Each row has a name. After each piece below comes the name of the row it's from, unless a question asks for something else. Each question is about the rows just above it. Some pieces are copies with a little noise.

[-4.25  4.23 -0.92 -0.89  0.07  1.72 -0.03  4.47 -0.72 -4.49  0.63  4.84
  0.69  2.58  2.79  1.06 -1.92  2.95 -1.19 -2.02] -> j_626
[-6.66 -6.70  0.53  2.35 -6.41 -2.52  2.20 -3.17  3.54 -1.82 -3.11 -6.14
 -0.22 -4.52 -9.34 -1.74  0.80 -1.95 -0.28  2.35] -> j_421
[ 2.38 -3.06 -2.36 -0.65  0.19  5.51 -2.81 -4.28  0.20  1.70 -2.88 -4.23
 -0.31 -3.21 -1.22  3.88 -0.78 -0.84  0.69 -1.88] -> j_683
[ 0.84  1.03  0.59  4.34  0.00  4.21  3.26  3.11  2.36  0.88 -1.76  1.21
  4.87  2.38  1.02  4.32  1.97  4.17  0.43  1.33] -> j_579
[-6.66 -6.70  0.53  2.35 -6.41 -2.52  2.20 -3.17  3.54 -1.82 -3.11  0.20
  4.02  1.53 -2.75 -0.58  1.61  1.49 -5.23  0.01] -> j_795
[-2.25  5.41  3.42 -0.90 -1.90 -2.29  4.26  4.35 -2.07 -0.03  4.08  4.84
 -0.45  1.48  0.22 -2.50 -0.11  1.47  3.53  2.43] -> j_59
[ 2.00 -6.90 -1.28  2.38 -3.03 -4.70  2.09 -5.18  2.65  4.01 -5.14 -7.42
  0.51 -3.93 -5.61 -1.96  2.53 -2.70 -1.23  1.07] -> j_490
[ 4.68  4.29  1.16 -2.68  0.38  0.92 -0.95  3.27 -2.94  4.63  2.94  3.17
 -2.09 -2.92  1.32  0.92 -1.67 -2.78  4.49 -1.03] -> j_35
[ 5.38  2.32 -3.07 -5.06  3.12 -4.99  0.71 -6.48 -3.98  3.60 -0.91 -1.16
 -3.50  0.97  4.93 -5.40 -0.46  0.24 -0.99 -2.21] -> j_305
[ 3.69 -1.73 -5.59  0.98  2.31  0.62 -5.24  1.77  3.91  2.12 -5.28 -0.96
 -0.27 -4.72  1.77  2.93 -2.57 -3.87 -4.82 -6.16] -> j_910
[ 5.08 -4.78  1.77  3.08  1.95  2.89 -0.84 -3.54  1.11  3.01 -0.16 -4.16
  2.43  0.97 -0.92  2.79  3.45 -0.30  0.87  2.96] -> j_431
q: [ 2.38 -3.07 -2.36 -0.65  0.19  5.52 -2.82 -4.28  0.19  1.71 -2.88 -4.23
 -0.31 -3.21 -1.22  3.88 -0.78 -0.84  0.69 -1.88] | j_683

[ 0.79 -1.95 -1.25 -1.05 -5.35  2.01]  j_674
[ 3.45  2.75 -2.36  4.38 -2.90 -0.86]  j_253
[ 0.26  3.67 -4.88  1.12 -5.67 -1.99]  j_703
[ 5.51 -8.12 -1.47  6.08  1.61  2.00]  j_893
[ 2.79 -2.44  0.99 -2.29  3.94  0.17]  j_230
[-2.17 -0.76 -2.45 -1.54  1.58 -1.08]  j_455
q: [ 0.80 -1.93 -1.24 -1.07 -5.35  2.03] | j_674
q: [ 5.51 -8.11 -1.48  6.07  1.61  2.01] | j_893
Shuffled j_703 with one entry gone: [-5.67  1.12  0.26 -1.99 -4.88], missing | [3.67]

[ 1.17 -8.02 -0.47 -4.44 -1.65]  j_708
[-0.69 -2.37 -0.47 -4.44  4.83]  j_885
[-4.95 -2.69 -5.73 -3.82  2.96]  j_530
[-0.69 -2.37 -0.47 -0.48  4.83]  j_10
Which entry of j_708 is missing from [-1.65 -0.47 -4.44  1.17]? | [-8.02]
q: [ 1.17 -8.03 -0.46 -4.43 -1.65] | j_708
q: [-0.71 -2.37 -0.47 -4.44  4.83] | j_885
Which entry of j_10 is missing from [-2.37 -0.69 -0.48  4.83]? | [-0.47]
q: [-4.95 -2.69 -5.72 -3.82  2.96] | j_530

[-2.51  0.09 -0.27 -3.16]  j_955
[ 1.59  5.06  0.35 -1.17]  j_378
[-5.66 -1.37  2.87  2.86]  j_908
[ 6.41 -0.19  1.00  4.84]  j_622
[ 0.51  3.46 -1.68 -1.56]  j_933
[-6.25 -2.14  2.95  6.81]  j_143
[ 1.14 -6.27 -4.57 -0.50]  j_433
[ 1.62  2.45 -1.77 -1.25]  j_198
[-5.23 -0.84  3.68  7.02]  j_937
[ 1.46 -5.00  1.14  3.13]  j_527
[ 1.61  0.78 -1.33 -0.58]  j_580
q: [-5.23 -0.86  3.67  7.05] | j_937
Shuffled j_933 with one entry gone: [-1.56 -1.68  0.51], missing | [3.46]
j_908 without one entry, shuffled: [-1.37  2.86 -5.66]. Gone: | [2.87]
q: [-2.51  0.11 -0.29 -3.16] | j_955
Shuffled j_622 with one entry gone: [ 1.00 -0.19  4.84], missing | [6.41]

